Each row is where one point has got to under a steady rotation. How many ticks took it there?
The counts run from 0 to 152.
[ 99  91 130  88 148 115 157 131 134  78 115 149 137 142  86 128 164 110
  93 129 153 167 110 140 134 122 154 131 123 142 165 144 175 139 183 117
 124 157 139 144 209 144 109 155 101 117  87 124 130 114 122 133 150  65
 120 116 116 110 153 162 115 155 111  51 120 121  95 134 141  89 163 129
 127 142  92 126 149 104 167 138 139 103] -> 88
[ 88 137 157 159 156 144 144 126 124 113 141 100 111 103 116 142 152  95
 148  82 176 125  89 131  88 113 173 131 128 139 177 137 166 160 152 141
  90 146 150 132 181  89 124 100 136 103  69 131 136 137 105 112 119  92
 128 115 167 144 143 153 110 137 116 107 145 108  98 136 134 105 146 123
 115 152  83 140 135 140 178 151 125 139] -> 4
[133 108  61 151 158 145 152  79 133 112 165 102 106 130 103 149 159 131
 114 106 157 164 115 155 130  88 165 116 138 184 142 156 166 185 175 151
 128 114 144 122 160  98 107 118 124  91 101 140 111 108 108 151 158 105
  96 101 144 149 158 158 123 153 107 123 107 155 124 162 141 118 143 114
 121 145  71 101  89 126 156 188 134 157] -> 45
[148 156 121 143 185 109  88  99 152 100 144 138 111 128  93 127 114 127
 163  98 151  86  86 100 104 130 156 125 173  86 171 149 142 123 162 131
  98 129 129 119 168  87 149 104  98 138  87 134 140 136 130 107 134 114
 163 123 127 152 111 156 147 152  92  89 155 105  91 140 113 122 126 128
 176 158  78 154 124 126 171 151 144 158] -> 114
[ 98  97 121 145 191  72 158  96 136 113 142 115 105 152 100 124 143 115
 116  91 139 160  86 108 133 105 189 100 135 160 167 169 164 173 181 139
 142 110 162 137 166 115 128 101  70  92 137 109 157 119  86 119 155 119
 108 104 115 139 143 126 120 161  84 103 110 161 124 121 134 119 127  97
 138 126 109 138 113 100 177 149  86 142] -> 98
[110  82 104 128 169 145 136 118 104 121 152  76 120 128 106 124 173 125
 114 106 160 151 108 111 164 103 150  61 126 151 160 147 128 156 182 139
 133 118 169 124 165 144 137  90 117 109  75 110  99 122  87 161 125 106
 124  90 121 137 140 147 124 173  79  97 128 157 124 145 116  89 162 127
 149 116  89 117 165  84 163 152 117 119] -> 13
[ 99 159 101 137 144 148 128 101 111  76 148 105 103 137 132 148 147 124
 176 114 160 113 105 107 104 112 163  80 124 143 199 165 161 170 141 125
 103 102 156 113 158  77 137  78 106 101  54 130 116 125 120 123 122 132
 121 149 134 136 134 162 142 150  82 111 141 127 107 142 131  97 151 121
 164 133  93 138 139  92 173 167 119 153] -> 133
[152 137  93 154 159 120 146  66 128  91 136 168  84 136 118 125 114 131
 157 125 114 105 111 139 113  97 150 129 156 132 143 189 135 170 155 116
  94 110 133 100 140  77 104 120  88 132  94 112 112 133 137 115 157 126
 110 151  76 136 153 147 160 166  85  90 154 115  83 155 150 119 145 107
 191 139 108 120 105 113 132 163 146 165] -> 60
[113  96 136 142 165 110 185 113  99 132 112 114  91 112 110 133 148 119
  88 123 122 156  96 150 147  93 182 139 134 165 136 176 180 176 183 132
 127 169 153 134 164  81 113 124 131 143 109  76 112 106 126 148 177 106
  97 120  98 122 166 116 137 133 122  91 145 122 135 156 165  98 155 118
 122 128 107 124  95 106 165 147 142 124] -> 56
[144 111  67 191 199 157 146 107 138 116 167  95 148 126  72 143 140 114
 145  91 192 141  79 118 167 141 158 104 178 105 125 139 116 129 157 179
  93 130 121 112 144 108 113 158 144 152 132 153 100 132  95 152 122 105
 135 105 110 137 146 142 151 158 100 117 110 148 115 154 139 145 141 101
 128 136 103  98 115 145 127 118 171 138] -> 31
[127 118 107 177 192 111 118  95 168 113 159 156 132 148  96 135  96 149
  99 116 107 138 133 128 123 134 147 138 165  74 167 161 137 122 158 104
 107 151 134 125 153 152 125 127 117 108  63 108 151 124 158 164 185 117
 118 133  93 161 127 130 168 168 106  71 133  96 104 139 129 130 138 130
 154 154 108 155 154 134 135 160 120 161] -> 82
[143 113  80 157 172 140 137 100 115 121 184  41 107 121 107 147 141 119
 137  98 158 116 110 145 152  94 186 122 165 166 147 152 166 160 161 142
 125 133 148 125 162  78 131  94 141 116 124 134 109 105  84 143 137 124
 110 101 164 141 120 148 127 157 106 102 125 154 112 164 125 123 139 105
 132 109  91 109 101 107 182 158 138 159] -> 152
[122 104 124 141 184 157 127  89  90 107 109  97 116 123 127 138 160 128
 147 141 180 152 100  74 169 112 141  96 180 128 126 166 121 127 173 137
  84 134 152 106 180  71 151 127  87 185 120  99  88 131 114 116 122 140
 141 108  98 102 145 134 154 166 104 103 161 104 144 126 118 128 158 120
 128 165 133 129 110 115 136 150 152 123] -> 21
[103 141 113 168 178 147 106  88 124  96 145 103 127 128 118 148 126 130
 155 126 143 130 112  88 134 143 141  58 146  75 186 165 119 124 132 117
  97 125 146  97 152 105 149  90 123 125  41  97 107 129 131 168 140 140
 132 149  90 150 139 132 165 154  80  99 166 103 133 145 133 114 143 125
 162 125 109 135 157 111 147 162 125 161] -> 135
[142 139 124 183 201 134 132 158 127 122 152 132 121 125  95 129 120 127
 148  84 168 114  77 118 111 123 159  91 135  89 176 162 135 137 191 185
  94 156 160 118 134 108 134 141 143 101  56 146 107 146 146 116 147 116
 157 101 101 132 125 153 152 134 104 144 109 114 105 132 111  96 148 135
 156 136 105 157 145 108 162 140 138 141] -> 125
[162 106  97 164 178 123 137  98 125  94 141 187 120 138 102 136 112 124
 130 108 157 113 102 143 150 123 159 153 179  97 122 170 153 140 205 129
  65 154 129 130 166 126 123 171 106 164 142 146 122 140 125 108 138  97
 123 130  91 119 126 156 127 169 116  74 117 107  65 138 125 121 148 120
 131 146 116 129 119 131 119 113 171 128] -> 73
[119 114 117 162 175 164 128  94  83 103 115 126 123 114 130 141 154 121
 168 115 176 133  86  95 162 125 129  75 174 116 139 163 111 134 186 154
  60 122 142  96 167  85 139 143  89 186 121 129  88 160 106 110 111 121
 150 115  90 104 150 148 148 161  81 109 155 112 116 133 126 114 168 120
 138 154 122 125 129 125 128 132 159 121] -> 20
[ 92  95 125 152 160 117 167  80 145 103 161 110 116 145 118 148 135  90
 111 110 155 155 120 141 143 119 196 167 163 144 142 157 196 151 177 114
 103 173 145 150 206 124 108 133 115 114 127 132 170 115 107 131 144 106
 100 141 152 137 139 138 110 171 137  69 112 111  93 138 143 134 147 113
  87 143 118 136 101 144 156 131 118 136] -> 77
[100 116 172 130 192  87 148 140 133 124 144  77  96 129  95 124 138  94
 128  90 158 123  74 119 121 115 191 143 146 129 155 156 184 137 161 139
 136 174 150 148 176  87 143 104 132 130 101  95 150 110  97 116 130 117
 147 111 143 117 115 135 134 140 135  89 125 121 114 135 124 103 151 120
 134 123 126 157 129 112 206 116 127 126] -> 110
[171 137  79 178 190 148 115  75 121 117 138 139 124 100 124 144 115 166
 119 122 140 116 131 114 152 109 137 107 192 120 125 166 153 126 197 128
  81 153 139 104 172  88 141 150 132 153  92 112 108 130 162 145 161 120
 127 104  98 135  96 141 161 141  98 109 152  99 130 147 135 124 134 146
 138 167 105 126  88 129 138 183 156 153] -> 41
[107 132  96 191 164 166 168 113 149  88 151 152 153 134  95 168 111 127
 136 138 143 142 109 145 133 135 162 109 141  93 160 172 126 141 144 135
  78 137 137  96 135 116 114 162 159 122  46 135 103 129 152 166 157 101
 117 164  81 131 167 135 162 143 101 110 119 108 111 159 177 107 156 119
 127 132 129 127 138 132 110 131 168 153] -> 50
[116  99 128 144 149 162 160 113 124 129 164  69  95 123  91 136 162  97
 136 127 163 133 113 150 134 110 174 158 142 129 136 175 142 132 149 130
 116 203 152 144 175  90 117  96 163 155  48 102  86 112 140 161 134 129
 132 141 131 132 155 159 145 175 139  91 148  79 113 174 147 106 163 132
 110 139 123 153 134 130 158 147 154 130] -> 36
[136 142  84 143 165 144 103 101 129 102 167  88 120 103 113 135 115 114
 164 103 148  83 116 129 159 125 151  94 165 113 156 155 130 165 118 126
 111 122 136 108 151  88 151  76 138 140  77 108 109 125 103 151 123 110
 128 149 117 166 128 154 159 167  72  86 171 131  90 168 149 107 154 110
 185 111 102 115 141 123 158 140 145 155] -> 27
[147 101  83 182 189 155 165 117 105 108 146 156 131 136 114 147 131 144
 120 129 144 152 120 125 164 104 151  95 145 130 135 194 121 151 205 154
  87 141 166 106 120 115 109 167 128 142 103 134  87 135 149 141 161 134
 112 122  75 107 135 141 168 152 122 135  99 132 124 139 133 105 160 118
 136 135 140 131 126  97 114 140 146 136] -> 52
[ 60 116 143 164 144 142 163 101 117 107 143  71 114 125 144 144 177 109
 146 109 175 165  86 119 119 114 175 110 122 138 172 145 169 153 177 147
  92 141 160 127 187  94 122  81 108  99  77 122 116 137  90 128 128 121
 125 128 146 138 162 149 107 152 101 121 139 123 142 136 129 122 136 111
  89 142  82 135 122 137 167 147  97 135] -> 131
[118 108 118 133 172 104 144  94 142  93 145 126 132 137 110 155 153 108
 105 127 152 152 111 131 137 108 190 167 179 150 139 157 189 137 181 103
 106 168 140 145 209  93 117 171 114 144 135 123 164 108 128 124 155 101
 109 120 141 115 140 149 127 142 141  67 126 107 111 126 144 131 141 126
  91 161 116 138  73 142 148 133 150 142] -> 76
[133 106 109 136 211 114 128 125 133  91 159 133 130 156  90 129 127 107
 152 113 177 131  88  90 146 123 161 103 171 112 152 171 136 119 194 146
 102 130 144 126 151 115 125 165  91 149 142 146 126 129 113  95 130 140
 144 103  94  96 110 146 159 166 116 105  86 151 109 117  97 117 162 109
 159 146 146 158 148  84 150 110 145 112] -> 106
[136  74  96 134 175 111 146 109 136 100 143 158 133 165  76 124 142 136
  85 117 152 165 100 131 140 105 143 120 137 140 138 153 143 141 224 143
 123 127 151 132 172 164 103 157  90 112 119 145 127 113 130 127 155  92
 112  79  94 128 141 155 110 175 110  89  85 144 104 126  95 110 144 128
 134 149  90 133 142 104 139 145 120 116] -> 86
[123 110  73 129 118 169 138  76 132  99 148 123 117 137 104 135 160 134
 119 132 141 146 128 157 135 109 133 125 127 138 154 162 145 152 150 114
 126 127 133 120 169 128 111  85 131 107  52 122  88 116 128 165 141  96
  99 151 118 157 165 159 129 178  97  86 149 111  94 184 145 104 164 137
 151 128  68 110 141 122 139 169 150 144] -> 47
[ 96 118  88 163 204 144 137 123 125 106 166  80 162 124 104 161 157 133
 122 109 183 161 103  88 154 120 161  53 155 158 173 146 147 151 176 149
 110 104 159 101 161 106 129 145 124 102  94 150 137 127 106 136 143 109
 134  82 141 124 132 138 144 145 107 126  95 173 154 122 137 120 151 120
 122 145 116 131 131  94 145 151 120 142] -> 11
[124 122 102  82 173 141 106 124 141  98 175  82 120 160  86 126 162 115
 124 129 159 140 119 107 119 111 150 101 134 141 184 150 159 115 159 119
 145 151 156 137 177 128 141 105 132 105  50 123 115 101 128 149 138 134
 141 111 144 126 117 168 145 168 114  74 109 122 116 153 113  81 168 157
 149 135  90 155 162  85 192 164 129 133] -> 121
[127 118 131 148 184 135 124 121 111 112 108 115 121 130 115 124 161 147
 128 126 180 150  84  83 130 124 132  85 160 127 154 146 132 109 219 148
  89 151 148 122 190  97 148 136  89 155  95 111  93 134 131 132 138 117
 158  81  97 109 139 136 132 142  91 106 140  99 159 129 104 115 143 140
 112 170  82 139 112 108 155 166 130 113] -> 128
[120 119 157 164 156 104 135 113 135 125 154 108  82 130 109 116 111  95
 175  64 156  86  85 129 125 121 185 133 134  88 157 159 151 140 172 146
 107 152 147 147 161 112 136  75 108 106  91 120 136 151  99 109 116 130
 136 128 131 163 117 154 120 180  94  96 150 111  76 147 103 118 125 121
 144 127  93 157 147 122 179 123 110 132] -> 112
[119 132 131 184 185 145 153 136 110 118 125 125 110 126 105 133 131 114
 176  90 177 117  66 115 117 101 148  90 142 104 168 173 105 151 158 173
  87 134 135  98 115  74 107 139 120 138  62 140  85 147 125 109 135 130
 160 113  87 126 154 147 162 130 104 137 136 117 119 137 130 109 154 102
 171 140 129 144 134 111 139 144 149 130] -> 18
[110 134  75 151 154 159 150 115 144  90 152 143 134 141  89 155 134 130
 136 143 134 135 118 140 112 126 157 120 133 116 168 180 130 151 125 138
 115 141 129  99 136 104 106 144 152 118  22 119 111 106 159 161 162 110
 122 154  82 135 167 138 176 141 107  95 128 107 109 166 179 102 164 123
 159 137 112 132 128 124 133 157 170 165] -> 49
[101 149 111 164 174 160 104  96 133  82 142 132 161 116 127 155 136 139
 147 132 163 134 115  82 124 145 122  73 165 103 187 146 135 118 149 115
  64 120 135  90 183 106 141 134 120 128  52 128 134 133 134 141 127 101
 145 134 114 142 128 157 148 147  88  98 165 105 116 124 137 125 141 127
 144 165  99 139 141 126 127 163 126 164] -> 8
[ 99 130 144 169 145 153 139 110 128 120 161 102 102 115 129 136 139 113
 171  87 169 125  91 131  95 114 158 120 126 113 182 151 144 166 160 144
  80 139 160 124 169 111 117  70 113  88  46 145 124 161 102 110 120 107
 140 121 146 160 144 173 119 163 100 111 155  95  85 142 123 118 137 137
 132 157  80 147 146 134 154 164 104 139] -> 5
[121 103 118 140 171 100 157 134 143 104 150 120 113 126  73 128 110  93
 109 113 122 112 106 173 150 131 174 154 137 103 148 169 168 148 133 122
 133 177 129 142 156 126 120 132 157 138  84  96 128 110 124 160 153  93
 117 153 103 146 143 130 146 165 117  53 123 108  76 168 167  98 153 108
 162 107 129 131 152 125 162 110 172 132] -> 69
[111  99 159 122 194  85 131 132 124 126 132  68 105 140  92 111 146 100
 116 117 152 138  94 106 150 119 171 132 160 130 145 164 164 112 176 124
 135 180 156 152 197 108 147 113 112 148 114  82 138 112 108 129 141 131
 139  99 127 112 127 127 137 162 131  69 129 109 133 131 112 108 150 125
 131 132 123 160 127 103 196 120 124 108] -> 109
[171 118 102 185 167 154 119  74 106 129 152 142 108  96 134 145 105 165
 138 108 151 105 136 128 148 113 149 121 175 102 124 185 133 141 197 136
  65 156 158 112 153  99 137 129 132 149  80 124  89 143 151 133 152 131
 128 125  98 141 110 158 153 158  96 126 159  82 111 151 120 125 145 144
 135 157 110 137 118 125 119 165 149 150] -> 40
